In the rows, 128 means zero.
runs of hidden systems:
R, trace 1 (9 x 22):
[[109 116 155  83 180 104 179 155 106 121 153 133 148 106 161  85 115 125
  131 155  68 146]
 [162  79 144 166 140 119 151 116 151 140  82 137  98 105 107 119  85 114
  129 143  51  89]
 [165 129 106 196  52 159 109 128 127 133  97 150 121  96  97 117 151 139
   96  91 143 105]
 [157 156 130 129  92 159 141 124 145  82 171 147 144 154 139 115 134 174
  133 118 220 162]
 [124 116 152  82 182  84 136 121 151 113 164  69 165 155 202  92 120 142
  133 116 159 126]
 [113  88 146 103 167 104 160 159  81 133 121 118 169  76 141  79 138 126
  146 145  37  90]
 [182  74 108 185 113 134 156  99 141 115 107 179 104 105  56 135  99 135
  136 161  69  85]
 [175 134  77 202  73 131  94  94 160 115 125 162 137 129 127 128 146 134
   64  77 185 118]
 [136 162 139 112 129 155 143 167 125  78 180 151 186 140 201 104 139 163
  124 102 197 194]]
E, trace 2 (9 x 22):
[[158 103 184 143 161 128 147 122 158 109 102 135 159 120 204 100  99 141
  148 123 130 120]
 [174  96 137 161  96 169 131 153 103 106 128 152 198  89 143 106 140 150
  147  95 123 101]
 [179 100 103 127  92 147 149 132 139  92 173 151 146 137  82 179 101 164
  138 114 153 126]
 [151 126  94 128 160  93 135  95 161  90 182 163 155 161 163 136 118 136
   87 120 173 157]
 [120 142 142 135 165 124 155 122 106  99 132 218 172 111 178 117 142 135
  136 170 126 162]
 [159  79 130 162 170 173 141 159 125  91 134 155 157 138 124 114  98 142
  185 163  68 138]
 [189 100  90 168 116 159 149 156 139 100 186 140 143 133 103  70 113 137
   86 104  98 134]
 [166 157 142 136  91 156 174 116 163 103 160 195  95 133 116 123  95 140
  101 133 166 178]
 [150 133 164 148 167 158 127 134 175  87 133 147 149 170 204 116  98 147
  153 133 176 180]]
C, trace 3 (9 x 22):
[[110 118  60 158 103 141  71 169 106 149 104  85 108 139  62 177 142 116
  125 104  99 129]
 [ 82 165  75  73 120 106 109 148  85 145 193 114 144 132 113 156 168 106
   87 102 150 156]
 [ 83 143 150  65 199  95 115  74 122 156 167 135 131 148 155 147 130  67
  148 166 119 123]
 [ 86 115 156 138 182 102 116 130 108 166  71  94 117 103 158  76 139  90
  142 155  46  97]
 [ 69 165 117 140  85 120 131 161  86 165  52 132  56  84  69 133 153 126
  114 152  88 148]
 [ 84 159  78 114 104 110  75 137 140 164 113  78  65 165  76 214 125 105
  102 100 155 149]
 [ 79 163 123  66 144  90  78 128 103 173 160  82 170 122 188 152 169  77
   88  69 164 121]
 [ 68 146 195  58 165 107 122  82  77 175 117 147 152  92 155 144 162  78
  190 174 111  86]
 [ 91  92 126 137 146 102 105 122 103 174  59  62  81 112  69 115 143 108
  169 168  38  60]]
F, trace 4 (9 x 22):
[[165  99 112 131 112 133 143 124 119  85 158 144 185 124 122 134 139 176
  154 127 162 106]
 [159  83  81 129 147  77 151 107 137 102 161 114 146 133 115 114 125 155
  101 127 124 102]
 [135 130  88 132 139  91 162 129 127 111 149 177 120 115 124 110 123 133
   66 139 107 159]
 [144 125 120 151 160 132 151 139 160  97 129 178 112 148 140 155  83 135
  123 147 118 185]
 [147 125 128 132 158 158 122 178 152 109 159 107 144 159 170 119  92 123
  115  95 121 177]
 [128 142 149 100 126 152 160 167 123 102 173 102 132 141 136  71 128 165
  144 135 147 161]
 [128 119 130 142 150  96 148 118 149  98 103  81 107 152 144  67 131 181
  144 159 150 126]
 [116 133  95 159 125  83 133 157 127 106  79 113 135 112 172 100 150 176
   82 109 149 150]
 [145 127 127 129  93 116 163 154 139  92 100 156 137 110 145 168 109 190
  115 107 175 159]]
K, trace 5 (9 x 22):
[[136 133 123 125 117 132 160 140 118  87 141 178 150 119 130 143 130 173
  144 147 157 161]
 [149 115  84 175 142 120 101 124 167 103 126  98 121 173 134 117 120 151
  108 116 156 141]
 [118 140 128 100 127  85 155 151 113 125 133 127 157  92 178 106 141 142
   77  93 135 145]
 [175 100 144 136 148 144 166 123 151  82 154 170 154 138 145 124  92 157
  151 144 134 145]
 [148 115 103 176 115 118 114 125 146 113 120  77 126 141 137  51 148 157
  106 107 146 107]
 [106 157 140  94 105 105 174 157 102 103 128 150 146  96 157 122 151 181
  116 131 168 165]
 [161 103 116 159 158 121 128 113 182  78 128 127 130 179 153 146  92 167
  149 142 167 149]
 [136 114 108 136 128  72 124 139 130 127 110  83 160 104 183  80 149 151
   71  74 142 108]
 [160 113 149 101 118 131 192 147 111  81 159 188 186  96 151 131 118 180
  143 133 143 146]]
V, trace 6 (9 x 22):
[[139 120  91 129 117  80 157 111 135 118 149 108 102 123  99  81 136 153
   75 125 127 118]
 [131 136 127 149 119 110 167 123 126 102  98 184 124 100 138 107 137 167
  116 156 142 150]
 [171 101 111 180 154 144 110 128 149 101 127 175 177 137 171 141 108 127
  121 111 126 138]
 [137 116 102 136 132 158 113 176  87 126 169 129 185 108 133  99 150 110
  113 101  86 128]
 [149 133 151 111 125 170 162 137 125 110 191 124 121 140 107  60 122 137
  152 152 123 141]
 [157 129 117 165 119 109 140 104 176 113 131  98  92 153 135  55 118 149
   85 117 152 129]
 [131 125 115 154 102 102 155 171 116  96  76 135 149  88 161 108 145 193
  105 111 143 146]
 [188  91 143 138 128 152 154 137 137  87 148 181 196 116 161 153  98 150
  146 109 137 127]
 [169 103 107 147 122 147 114 116 111 132 184 140 187 112 128  77 150  92
   96  91 102  84]]
R, trace 7 (9 x 22):
[[120 126 147 113 119 128 130 101 132 122 106 132 114 137 104 184 122 151
  186 156 159 115]
 [106 128 103 114 124 102  84 102 117 150 126  96 145 133 125 174 156 113
  132 104 153  94]
 [ 92 149 115 101 145 141 116 132  84 132 160 169 155 122 113 164 154 108
  152 155 121 147]
 [119 119 108 140 176 122 104 104 153 135 128 135 100 170 118 177 102  97
  141 155 110 145]
 [ 92 150  92 149 127 133  79 161 108 158 106 116 118 125 125 148 150  92
   97 103 104 150]
 [106 166 135 113 113 170 137 157 124 130 142 150  83 139  93 155 112 121
  137 147 126 187]
 [104 156 145 114 133 119 103 102 168 163 115  80  62 164 129 141 110  97
  115 118 151 135]
 [ 63 177 151 104 105 128 112 145  85 165  95 111 111 100 130 117 172 111
  137 133 130 137]
 [ 99 138 155 100 126 124 149 111 132 130 101 135  75 139  87 182 112 146
  180 181 137 135]]
X, trace 8 (9 x 22):
[[171 117 169 189  80 196  81 103 154 171  85 134 106 118 109 139 109  75
  147  95 112  78]
 [ 96 164  90 129  46 137  81 147 101 163 118  59  96 124  68 129 178 132
  106  85 173 111]
 [ 66 183 125  54 136  99 118  79 131 143 173 112  78 174  99 166 151 124
  141 168 199 154]
 [102 111 156  88 210  66 116  65 147 175 131 109 121 135 167 135 110  53
  124 143  81  85]
 [116 103 151 118 110 132 136 148  80 178  81 163 129  50  91 179 124  77
  139 126  30  83]
 [155 139 128 163  55 209  80 140 154 161 114 134  73 146  54 208  93  91
  144  93 137 137]
 [ 93 192 103 101  90 137  64 127 132 178 180  52  95 162 122 113 163  77
   67  62 186 140]
 [ 34 193 166  35 159 108 120  83  78 171 167 126 113 127 131 113 185  81
  164 187 151 130]
 [107  91 184 116 195 111 113  68 155 179  81  96  78 143 111 151  90  65
  196 182  55  68]]
F, trace 9 (9 x 22):
[[139  96 124  74 154  64 141  87 126 131 181 111 188 116 160 130 136 116
  105 100 135  77]
 [147 110 138 126 132 107 192 115  98 120 138 202 148  66 118  86 132 128
  106 160  68 108]
 [162  91  92 206 145 144 128 129 162 104  96 161  89 149  83 147  86 130
  131 158  74 139]
 [120 157  68 144 127 159  82 175 143 135 170 110 108 170 116 151 119 100
   75  84 129 195]
 [ 94 180 171  48 140 145 151 129 124 122 188 132 117 156 145 138 124 126
  157 153 178 178]
 [121 107 193 112 193 101 141 107 148 130 108  85 144 134 198  71 115 128
  169 149 111  98]
 [122 118 124 174 102 137 134 189  89 125  67 112 141  71 138  55 160 159
  114 117  82 119]
 [139 125  96 162  61 132 132 138 143 106  77 117  72 134  57 174 120 194
  141 136 170 139]
 [135 146 100 124 118  90  88  83 175 137 150 102 125 164 158 170 126 111
   70  65 209 126]]
E, trace 10 (9 x 22):
[[154 104  94 171 142 125  89  90 132 120 141 154 173 133 137 129 148 111
  121 111 130  94]
 [118 143  84 143 117 140 122 133  96 111 143 186 139 120  91 160 153 135
  128 150 128 150]
 [123 121 101 126 181 125 133 138 148 109 158 128 108 172 118 145  98 125
  132 156 108 170]
 [121 142 129 134 160 122 143 136 125 129 150 141 131 119 159  58 135 105
   93 132  94 147]
 [141 135 176 145 102 176 153 131 130 128 111 153  98 111 107 101 109 127
  157 155 105 131]
 [164 114 129 165 114 164 108 145 165 112 130  81 117 163 128 109 107 144
  136  99 150 129]
 [125 154 124 107  85 115 149 149 117 115 146 126 141 106 147 111 149 162
   92  97 180 149]
 [128 117 172  88 140 105 168 115 143 111 116 141 133 121 152 170  98 155
  165 147 150 130]
 [155  86 124 151 162 114 111 118 132 116 128 125 196 124 179 109 131 123
  134 106 115  90]]
K, trace 11 (9 x 22):
[[136 144 188 100 128 182 121 123 165 135 159  99 104 173 138 149  92 110
  180 123 164 145]
 [ 93 124 158 103 164 106  94 110 121 160 120  53 139 139 167  85 153 102
  159 127 124  88]
 [ 99 108 150  94 142  95 160 120  77 126  95 155 157  81 120 154 149 146
  181 178  94  93]
 [150  93  81 180 101 126 104  99 139 119  94 134 105 137  52 179 126 153
  152 143 129  92]
 [110 160  83 124  69 119  90 138 108 162 131 120 125 111 106 172 160 100
   69  67 161 127]
 [126 149 136  91 161 169 120 142 120 130 202 183 164 149 148 184 108  75
  138 124 126 176]
 [136 102 110 159 200 141  96 112 138 138 166 103 127 165 130  60 123  72
  131 148  57 109]
 [ 94 146 145 116 114 106 178 132  79 151 103 154  94  63  95  67 158 123
  109 166  66 117]
 [142 145 151 164  86 169 140 110 161 125  79 171  49 140  70 169  94 145
  163 170 144 152]]
V, trace 12 (9 x 22):
[[130 122 120 143 113 148 118 168 102 121 109 153 168 102 139 164 132 137
  131 105 122 138]
 [148 126 143 109 127 165 125 126 123 129 186 142 160 136 125 136 122 104
  148 116 131 121]
 [121 139 128 119 128 123 120 104 128 144 157  94 114 137 121  70 150 110
  120 130 128 106]
 [111 131 132 138 126 111 143 131 131 114  93 102  95 131 119  91 134 169
  146 158 138 133]
 [152 105 107 147 129 102 142 132 158 105 106 134 125 130 132 167  98 161
  113 117 140 139]
 [134 124 115 122 114 119 133 140 103 134 134 173 167  85 137 159 136 115
   98 101 115 124]
 [133 137 156 128 135 174 119 110 111 130 163 168 153 126 133 110 139  97
  160 147 120 120]
 [131 124 109 155 149 145  96 118 144 128 147  83 115 167 121  76 137 113
  135 133 127 121]
 [106 130 103 118 118 104 152 166 120 114 114  81  96 129 109 103 134 174
  114 136 132 152]]
C, trace 13 (9 x 22):
[[137 106  82 166 152 143 100 138 115 110 143 126 152 145 110 117 140 128
  137 135 104 127]
 [113 134  95 115 147 112 150 152 109 102 160 144 135 128 123 116 136 148
  111 143 116 165]
 [129 132 137 115 163 117 148 121 157 124 145 138  98 147 134 136  92 113
  120 146 113 158]
 [131 136 151 145 135 144 121 147 148 142 110 114 118 127 168  91 113 108
  111 107 113 144]
 [113 159 159 134  99 157 124 137 123 131 106 137 110 120 130 118 142 140
  149 136 158 147]
 [126 126 126 127 115 121 116 116 145 123 119  82 109 153 115 138 129 156
  150 128 172 118]
 [138 121 127 111 110  89 144 110 126 128 133 115 146 106 147 114 141 144
  101 100 152 102]
 [145 116 147 132 123 124 137  95 130 129 116 180 144 103 129 160 121 119
  143 138 126 104]
 [154  91 112 163 131 154 109 149 124 123 118 118 151 128 114 137 118 125
  149 115  94 108]]
X, trace 14 (9 x 22):
[[152 104 125 159 133 146 101  82 140 170 121 173 106 117  81 168 104  49
  127 137  57  83]
 [104 159  90 170  77 161  63 156 112 180  91 121  88 117  84 165 147  75
   87  86 106 135]
 [ 62 199 130  85 105 162  80 151 115 163 146  97  88 162 114 179 148  96
  137 117 179 182]
 [ 86 152 179  52 178 126 105 102 134 179 179  66 109 165 152 117 124  60
  154 132 124 118]
 [106 118 188  81 133 124 149 100  98 192 128 114  97  84  89 103 129  61
  150 157  43  64]
 [129 136 156 151  69 155 120  98 146 185  69 136  31 107  43 167 100  86
  131 133  95  94]
 [ 98 175 125 119  57 116  76 122 155 192  90  75  62 130 107 187 129  88
   71  58 183 121]
 [ 60 190 160  30 109 107  94  95  93 186 163 105 132 124 142 189 172  77
  135 106 199 119]
 [102 115 176  70 173 130  86  48 115 185 161 103 137 147 109 163 134  42
  203 162 108  52]]

runs to name:
trace 15 (2 x 22):
[[134 162 188  98  70 177 120 136 142 165 142  94 103 128 130 129 120 105
  138  85 166 120]
 [115 147 160  91 102 125 113  96 137 132 138  69 131 146 141 124 154 151
  164 116 212  99]]

E
trace 16 (2 x 22):
[[145  97 126 169 153 123 115  96 136 116 106 143 143 128 130 114 131 129
  152 150 109  95]
 [124 118  75 153 122 129 108 164 103 129 125 128 140 117 108 141 144 127
  100 109  98 136]]

F
trace 17 (2 x 22):
[[109 139 134  85 157  98 144  87 142 137 150 169 113 137 124 198 105 101
  128 155 133 142]
 [139 108 140 143 154 131  94 119 134 162 118 137 157 112 165 149 114  59
  113  88  82  97]]

X
trace 18 (2 x 22):
[[178  84 140 157 129 128 119 122 173  93 107 103 170 146 173 143 102 175
  155  96 177 105]
 [147  86  95 112 100  94 138 146  88 128 144 110 194  79 121 131 155 148
  105  81 112  74]]

V
trace 19 (2 x 22):
[[163 106 134  82  99 149 126 124 137 141 198  98 145 138  97 164 105 112
  132  78 140  97]
 [152 124 136 126 133 146 114  78 113 137 194 156 177 120 135  72 162  85
  126 125 125  80]]

C
trace 20 (2 x 22):
[[126 129  96 159  97 129  89 173 108 152  97 119 153  93 144 146 144 106
   72  59 112 127]
 [ 96 162 135  87 110 167 108 137  86 142 159 168 153 122 109 200 153 108
  167 136 150 151]]

C
trace 21 (2 x 22):
[[119 136 129 115 150 119 123 143 113 131 156 112 160 122 169  79 147 114
  103 108 120 134]
 [102 150 162 116 141 127 152 105 118 129 115 172 108 116 130 122 130 124
  159 183 122 140]]

C
trace 22 (2 x 22):
[[108  99  95 123 171  98 124 102  99  95 130 139 173 136 119 149 159 162
  185 183 134 107]
 [134  82  58 160 165  82 138 134 112 106 120 141 142 116 102 120 131 144
   99 150  62 117]]

E
trace 23 (2 x 22):
[[119 119 128  95 110 148 138 175 122 169 148  59  69 127  60 121  95 101
  121 113  58 127]
 [131 165 162 106  89 119 123  82 167 179 148  81  56 137 115  91 121  83
   76  94 153 102]]

E
trace 24 (2 x 22):
[[172  66 104 129 156 130 118 138 138  94 164 107 190 155 134 166 104 147
  164 113 128 106]
 [140 113  96  94 125 102 167 144 109 124 198 106 136 113 103  74 139 137
   75 115 100 122]]

F
trace 25 (2 x 22):
[[128 106 139 130 168  84 128 113 155 122  95 111 138 133 179 136 111 134
  127 124 130 120]
 [140  96 131 110 116 119 157 160  96 118 123 143 174  81 134 151 126 145
  133 111 101 112]]

X
trace 26 (2 x 22):
[[147  98 120 140 145  82 148 148 159  97  75 136 149 119 185 172  90 173
  107 106 141 148]
 [160  97 146 105  97 152 137 185 112 135 147 109 185  88 148 152 107 120
  120  52 107 110]]

R
trace 27 (2 x 22):
[[120 127 148  65  90  71 189 142 137 159 114  98  75  86 102 156  95 137
   84 104 113 119]
 [144 150 154 137  91 152  91  81 154 187 128 150 102 118 119 170 112  46
   97  84 129  97]]

C
trace 28 (2 x 22):
[[ 99 204 164 113  95 146 147  92 145 156 134 173  40 134 104 119 120  97
   99 153 155 172]
 [ 91 157 187 124 143 104  90  96 159 176  65  78 102 131 202 117 134  88
  127 104 158 111]]

X
trace 29 (2 x 22):
[[144 120 126  97 116 158 149 200 117 105 178  97 152 131 128 128 109 158
  130  94 130 167]
 [157 122 164  75 126 103 188  96 149 116 187 131 134 124 141 100 105 140
  113 122 149 117]]

E
trace 30 (2 x 22):
[[130 121  99 151 162 137 115 147 133 109 152  96 129 163 130  77 133 136
  127 137 115 148]
 [103 139 124 102 139  79 168 128 119 123 122 129 105 108 135  96 136 148
   97 153 118 144]]

K
trace 31 (2 x 22):
[[105 150 153 108 121 164 161 173 107 113 127 146 107 120 111 133 117 155
  166 166 119 178]
 [140 128 130 120 122 135 130 123 172 137 150  60  65 177  97 107  95 133
  123 121 141 135]]

C
trace 32 (2 x 22):
[[135  85  87 170 165 117 108 119 137 119 100 132 120 148  98 164 111 125
  149 155  84 115]
 [128 133  60 160  99 130  94 151 114 138 136 138 127 122  96 156 146 113
   72  92 119 143]]

R
trace 33 (2 x 22):
[[142  96 119 156 136 139 115 172 118 113 111  98 164 123 147 117 125 150
  138 102 107 120]
 [129 141 133 101  96 140 167 145 105 118 160 156 123 104  98 126 132 147
  125 138 133 145]]

C
trace 34 (2 x 22):
[[139 142 176 113 151 146 124 122 189 122 143  96 107 180 180 133  82 124
  144 113 175 162]
 [116 107 173 107 167  95 127 129 129 141 110  71 167 113 202  76 134 127
  139 107 117  91]]

K
trace 35 (2 x 22):
[[106 172 126 130 109 170  99 132 116 139 158 128 113 146 112 116 156 108
  133 131 155 148]
 [ 79 154 126 114 174 123 108 139 124 138 126 118 111 152 145 134 130 105
  140 156 115 165]]

K
trace 36 (2 x 22):
[[178  88 144 157 141 136 115  81 136 121 146 144 186 119 156  89 135 111
  139 112 123  61]
 [129 110  73 178  99 128 113 131  84 113 104 140 142 101  72 108 175 161
  135 149 110  99]]

X
